In the data rows, 50 means zero.
Here is a table of points, one per row:
Array([64, 53, 37, 62, 41, 51, 21, 41, 65, 93, 57, 49, 44, 46, 63, 59, 62, 43, 56, 57, 55, 37, 33, 48, 63, 36, 31, 14, 42, 26, 53, 40, 57, 57, 57, 48, 59, 54, 54, 41, 61, 44, 51, 46])
Array([39, 66, 58, 45, 48, 65, 22, 38, 26, 42, 67, 59, 61, 44, 51, 52, 51, 56, 67, 62, 65, 43, 63, 41, 46, 64, 74, 81, 58, 20, 43, 35, 60, 61, 62, 59, 31, 59, 55, 58, 47, 44, 44, 50])
Array([35, 42, 63, 25, 40, 25, 44, 73, 51, 55, 44, 40, 59, 36, 47, 55, 36, 49, 22, 43, 73, 38, 68, 38, 60, 49, 45, 30, 24, 52, 23, 59, 34, 77, 56, 54, 53, 45, 41, 39, 63, 61, 76, 66])
Array([36, 54, 40, 62, 65, 67, 63, 38, 62, 59, 40, 53, 40, 41, 26, 64, 56, 53, 17, 41, 51, 52, 39, 54, 72, 58, 49, 35, 69, 49, 74, 44, 54, 59, 47, 34, 26, 51, 59, 36, 58, 46, 54, 60])
Array([47, 69, 55, 77, 60, 51, 65, 51, 41, 44, 31, 55, 39, 54, 74, 83, 33, 56, 54, 63, 65, 37, 41, 35, 44, 55, 63, 53, 26, 53, 53, 64, 41, 58, 31, 67, 51, 47, 44, 40, 54, 47, 47, 60])
Array([52, 50, 52, 63, 38, 43, 56, 44, 65, 59, 48, 27, 40, 71, 57, 45, 39, 47, 59, 44, 72, 59, 64, 30, 61, 40, 63, 56, 86, 64, 58, 38, 32, 48, 49, 66, 55, 45, 62, 48, 76, 56, 35, 64])
Array([40, 47, 25, 50, 29, 51, 52, 50, 57, 50, 36, 45, 54, 54, 24, 40, 50, 54, 67, 75, 60, 45, 20, 35, 48, 42, 50, 34, 57, 50, 63, 51, 61, 63, 65, 40, 23, 25, 20, 58, 53, 78, 52, 60])
Array([83, 38, 54, 48, 61, 59, 77, 50, 49, 55, 59, 35, 45, 38, 47, 52, 48, 72, 55, 61, 59, 36, 58, 69, 67, 63, 72, 60, 52, 37, 29, 56, 52, 33, 49, 51, 70, 45, 29, 14, 42, 61, 57, 49])
Array([45, 59, 62, 55, 42, 35, 49, 80, 46, 36, 79, 37, 53, 50, 52, 40, 67, 46, 54, 44, 19, 45, 11, 33, 56, 80, 48, 57, 49, 61, 66, 28, 59, 55, 47, 41, 57, 71, 49, 39, 68, 44, 68, 59])
Array([63, 52, 30, 49, 58, 44, 57, 41, 47, 12, 26, 22, 57, 53, 57, 32, 27, 66, 53, 39, 31, 28, 46, 47, 44, 26, 45, 34, 39, 36, 44, 56, 47, 35, 40, 44, 40, 66, 66, 59, 61, 60, 43, 44])
Array([50, 63, 40, 45, 54, 82, 22, 39, 50, 56, 80, 28, 53, 61,  6, 89, 43, 56, 36, 39, 61, 50, 59, 46, 33, 54, 54, 55, 49, 80, 48, 81, 59, 47, 43, 24, 67, 28, 55, 83, 89, 48, 50, 22])
Array([38, 23, 50, 68, 65, 46, 46, 64, 39, 38, 65, 24, 60, 53, 50, 57, 36, 51, 53, 85, 69, 85, 48, 71, 59, 54, 17, 35, 53, 49, 61, 50, 61, 62, 54, 42, 60, 70, 65, 52, 33, 24, 46, 55])
Array([57, 34, 52, 36, 47, 99, 52, 41, 44, 53, 70, 63, 56, 77, 63, 77, 49, 54, 45, 27, 53, 41, 57, 21, 51, 23, 52, 33, 41, 73, 40, 30, 59, 37, 58, 17, 61, 41, 48, 67, 31, 49, 54, 76])
Array([45, 55, 34, 47, 72, 42, 40, 47, 60, 58, 59, 54, 17, 26, 48, 40, 45, 29, 57, 49, 47, 51, 51, 59, 35, 59, 48, 56, 54, 59, 18, 30, 42, 32, 43, 32, 42, 63, 38, 50, 37, 75, 31, 54])
Array([28, 54, 67, 39, 59, 66, 57, 53, 54, 49, 47, 23, 31, 64, 58, 36, 67, 55, 50, 56, 40, 59, 32, 46, 52, 51, 11, 64, 40, 47, 54, 57, 60, 67, 63, 68, 45, 48, 31, 36, 41, 35, 27, 24])
Array([54, 70, 55, 57, 28, 34, 65, 25, 30, 56, 52, 43, 42, 49, 49, 53, 53, 79, 37, 59, 29, 43, 50, 71, 52, 41, 43, 53, 43, 38, 21, 41, 23, 38, 63, 63, 59, 60, 64, 67, 56, 71, 52, 66])
Array([33, 54, 66, 59, 65, 56, 54, 32, 69, 38, 55, 60, 32, 47, 36, 32, 78, 62, 75, 63, 56, 66, 57, 29, 36, 52, 55, 41, 49, 52, 58, 51, 61, 50, 56, 70, 61, 72, 54, 57, 34, 44, 86, 41])
Array([48, 64, 24, 29, 47, 67, 63, 64, 78, 50, 86, 66, 65, 45, 58, 41, 33, 46, 57, 54, 38, 58, 73, 64, 45, 55, 48, 41, 41, 44, 62, 40, 55, 52, 64, 75, 40, 34, 58, 54, 45, 47, 57, 49])
Array([65, 66, 43, 51, 48, 32, 50, 67, 27, 42, 56, 48, 34, 51, 55, 41, 68, 30, 68, 29, 36, 34, 62, 48, 82, 66, 42, 33, 61, 45, 42, 89, 53, 57, 52, 47,  4, 38, 54, 57, 21,  9, 43, 59])
Array([34, 17, 39, 32, 44, 42, 21, 15, 45, 43, 50, 63, 39, 55, 36, 37, 33, 36, 44, 49, 44, 38, 36, 51, 73, 77, 56, 61, 37, 69, 60, 34, 39, 46, 57, 74, 65, 51, 48, 46, 35, 31, 52, 33])
Array([42, 44, 48, 42, 37, 47, 53, 63, 38, 29, 39, 73, 57, 30, 30, 51, 79, 65, 64, 40, 78, 52, 51, 40, 41, 61, 47, 26, 31, 59, 63, 50, 52, 31, 40, 54, 66, 59, 61, 48, 51, 46, 11, 40])
Array([76, 37, 59, 70, 66, 34, 45, 43, 65, 48, 46, 52, 83, 47, 77, 58, 70, 57, 38, 50, 60, 66, 43, 59, 67, 53, 38, 75, 51, 79, 52, 52, 51, 59, 55, 56, 36, 41, 61, 66, 58, 69, 65, 34])
Array([37, 38, 61, 30, 77, 54, 61, 60, 42, 51, 33, 71, 63, 69, 59, 31, 60, 35, 70, 61, 51, 39, 61, 64, 36, 62, 32, 44, 46, 39, 55, 43, 40, 42, 44, 42, 51, 42, 56, 64, 92, 57, 53, 41])
Array([57, 63, 58, 30, 63, 29, 47, 30, 26, 54, 59, 67, 47, 36, 48, 33, 30, 40, 47, 62, 39, 53, 62, 58, 45, 21, 49, 48, 65, 61, 67, 75, 80, 44, 43, 56, 49, 61, 40, 39, 53, 72, 42, 62])
Array([36, 70, 70, 64, 44, 50, 31, 38, 39, 29, 57, 65, 61, 61, 46, 51, 46, 31, 42, 31, 43, 76, 64, 60, 56, 53, 50, 37, 50, 22, 37, 28, 52, 44, 34, 45, 34, 26, 26, 37, 43, 51, 48, 30])
Array([57, 43, 39, 49, 19, 38, 45, 30, 63, 58, 39, 57, 67, 70, 59, 49, 47, 57, 52, 33, 57, 53, 46, 50, 35, 59, 48, 61, 57, 42, 42, 69, 77, 73, 40, 44, 68, 54, 54, 37, 43, 51, 52, 77])
Array([60, 54, 64, 66, 87, 40, 47, 54, 47, 55, 44, 63, 37, 49, 46, 47, 43, 48, 45, 41, 28, 41, 50, 48, 35, 48, 74, 46, 49, 38, 44, 51, 60, 58, 97, 54, 65, 45, 61, 44, 42, 60, 31, 53])
Array([49, 20, 50, 59, 39, 54, 73, 58, 43, 71, 55, 51, 46, 29, 53, 28, 37, 37, 34, 50, 60, 68, 32, 29, 40, 36, 58, 78, 48, 41, 38, 58, 46, 57, 33, 38, 41, 46, 76, 67, 60, 50, 64, 22])
Array([53, 66, 44, 50, 45, 35, 64, 44, 58, 43, 26, 45, 59, 36, 50, 44, 57, 55, 51, 70, 42, 40, 58, 67, 38, 24, 60, 61, 71, 66, 21, 31, 56, 54, 56, 31, 59, 49, 50, 32, 45, 19, 35, 37])
Array([65, 70, 48, 32, 51, 73, 62, 51, 32, 32, 24, 46, 54, 49, 53, 45, 58,  9, 31, 43, 62, 58, 55, 61, 47, 73, 61, 42, 50, 45, 65, 38, 46, 55, 58, 71, 70, 69, 44, 65, 50, 53, 49, 55])
Array([34, 41, 52, 68, 44, 64, 60, 66, 76, 72, 55, 61, 78, 79, 51, 48, 45, 48, 43, 53, 37, 41, 56, 60, 70, 50, 66, 49, 57, 49, 38, 59, 42, 50, 20, 46, 52, 76, 60, 53, 43, 64, 41, 53])
Array([87, 59, 80, 61, 47, 59, 55, 72, 69, 57, 35, 58, 47, 43, 30, 41, 28, 59, 56, 56, 55, 64, 44, 53, 60, 40, 34, 81, 32, 58, 59, 52, 45, 47, 33, 39, 53, 46, 54, 63, 53, 39, 69, 65])
Array([36, 31, 17, 56, 45, 61, 45, 72, 31, 38, 52, 62, 33, 31, 57, 76, 71, 43, 72, 24, 26, 50, 66, 58, 62, 32, 41, 71, 76, 43, 50, 65, 51, 66, 63, 67, 47, 45, 36, 46, 45, 52, 61, 58])
Array([56, 41, 59, 28, 30, 21, 46, 60, 61, 50, 55, 64, 36, 82, 48, 75, 55, 51, 42, 42, 63, 62, 54, 52, 29, 34, 52, 55, 32, 47, 74, 37, 45, 34, 59, 44, 38, 58, 46, 56, 40, 41, 48, 30])
Array([46, 46, 50, 62, 41, 45, 45, 49, 51, 57, 34, 25, 41, 32, 76, 33, 52, 60, 36, 48, 38, 46, 73, 76, 40, 54, 72, 55, 48, 57, 76, 63, 45, 21, 40, 25, 46, 30, 41, 39, 45, 59, 52, 58])
Array([54, 46, 55, 36, 54, 39, 44, 53, 53, 69, 41, 44, 71, 43, 59, 66, 47, 66, 50, 58, 36, 45, 17, 28, 20, 57, 54, 43, 69, 52, 50, 54,  4, 29, 30, 71, 56, 40, 42, 44, 33, 43, 51, 48])
These points spread out most along one direction. Take the direction at right angles to it along which they spread out most. Go by this last direction. How many in every 100 of the points above lie lower along it than each point below? Round to a whole number. More than half of the points above lie lower than the first one.
Array([57, 43, 39, 49, 19, 38, 45, 30, 63, 58, 39, 57, 67, 70, 59, 49, 47, 57, 52, 33, 57, 53, 46, 50, 35, 59, 48, 61, 57, 42, 42, 69, 77, 73, 40, 44, 68, 54, 54, 37, 43, 51, 52, 77]) 44
Array([40, 47, 25, 50, 29, 51, 52, 50, 57, 50, 36, 45, 54, 54, 24, 40, 50, 54, 67, 75, 60, 45, 20, 35, 48, 42, 50, 34, 57, 50, 63, 51, 61, 63, 65, 40, 23, 25, 20, 58, 53, 78, 52, 60]) 56
Array([34, 17, 39, 32, 44, 42, 21, 15, 45, 43, 50, 63, 39, 55, 36, 37, 33, 36, 44, 49, 44, 38, 36, 51, 73, 77, 56, 61, 37, 69, 60, 34, 39, 46, 57, 74, 65, 51, 48, 46, 35, 31, 52, 33]) 92
Array([36, 54, 40, 62, 65, 67, 63, 38, 62, 59, 40, 53, 40, 41, 26, 64, 56, 53, 17, 41, 51, 52, 39, 54, 72, 58, 49, 35, 69, 49, 74, 44, 54, 59, 47, 34, 26, 51, 59, 36, 58, 46, 54, 60]) 58
Array([38, 23, 50, 68, 65, 46, 46, 64, 39, 38, 65, 24, 60, 53, 50, 57, 36, 51, 53, 85, 69, 85, 48, 71, 59, 54, 17, 35, 53, 49, 61, 50, 61, 62, 54, 42, 60, 70, 65, 52, 33, 24, 46, 55]) 89
Array([37, 38, 61, 30, 77, 54, 61, 60, 42, 51, 33, 71, 63, 69, 59, 31, 60, 35, 70, 61, 51, 39, 61, 64, 36, 62, 32, 44, 46, 39, 55, 43, 40, 42, 44, 42, 51, 42, 56, 64, 92, 57, 53, 41]) 47
Array([52, 50, 52, 63, 38, 43, 56, 44, 65, 59, 48, 27, 40, 71, 57, 45, 39, 47, 59, 44, 72, 59, 64, 30, 61, 40, 63, 56, 86, 64, 58, 38, 32, 48, 49, 66, 55, 45, 62, 48, 76, 56, 35, 64]) 31
Array([50, 63, 40, 45, 54, 82, 22, 39, 50, 56, 80, 28, 53, 61,  6, 89, 43, 56, 36, 39, 61, 50, 59, 46, 33, 54, 54, 55, 49, 80, 48, 81, 59, 47, 43, 24, 67, 28, 55, 83, 89, 48, 50, 22]) 97
Array([87, 59, 80, 61, 47, 59, 55, 72, 69, 57, 35, 58, 47, 43, 30, 41, 28, 59, 56, 56, 55, 64, 44, 53, 60, 40, 34, 81, 32, 58, 59, 52, 45, 47, 33, 39, 53, 46, 54, 63, 53, 39, 69, 65]) 25
Array([54, 70, 55, 57, 28, 34, 65, 25, 30, 56, 52, 43, 42, 49, 49, 53, 53, 79, 37, 59, 29, 43, 50, 71, 52, 41, 43, 53, 43, 38, 21, 41, 23, 38, 63, 63, 59, 60, 64, 67, 56, 71, 52, 66]) 0
Array([42, 44, 48, 42, 37, 47, 53, 63, 38, 29, 39, 73, 57, 30, 30, 51, 79, 65, 64, 40, 78, 52, 51, 40, 41, 61, 47, 26, 31, 59, 63, 50, 52, 31, 40, 54, 66, 59, 61, 48, 51, 46, 11, 40]) 81
Array([57, 63, 58, 30, 63, 29, 47, 30, 26, 54, 59, 67, 47, 36, 48, 33, 30, 40, 47, 62, 39, 53, 62, 58, 45, 21, 49, 48, 65, 61, 67, 75, 80, 44, 43, 56, 49, 61, 40, 39, 53, 72, 42, 62]) 19
Array([65, 70, 48, 32, 51, 73, 62, 51, 32, 32, 24, 46, 54, 49, 53, 45, 58,  9, 31, 43, 62, 58, 55, 61, 47, 73, 61, 42, 50, 45, 65, 38, 46, 55, 58, 71, 70, 69, 44, 65, 50, 53, 49, 55]) 50
Array([34, 41, 52, 68, 44, 64, 60, 66, 76, 72, 55, 61, 78, 79, 51, 48, 45, 48, 43, 53, 37, 41, 56, 60, 70, 50, 66, 49, 57, 49, 38, 59, 42, 50, 20, 46, 52, 76, 60, 53, 43, 64, 41, 53]) 33
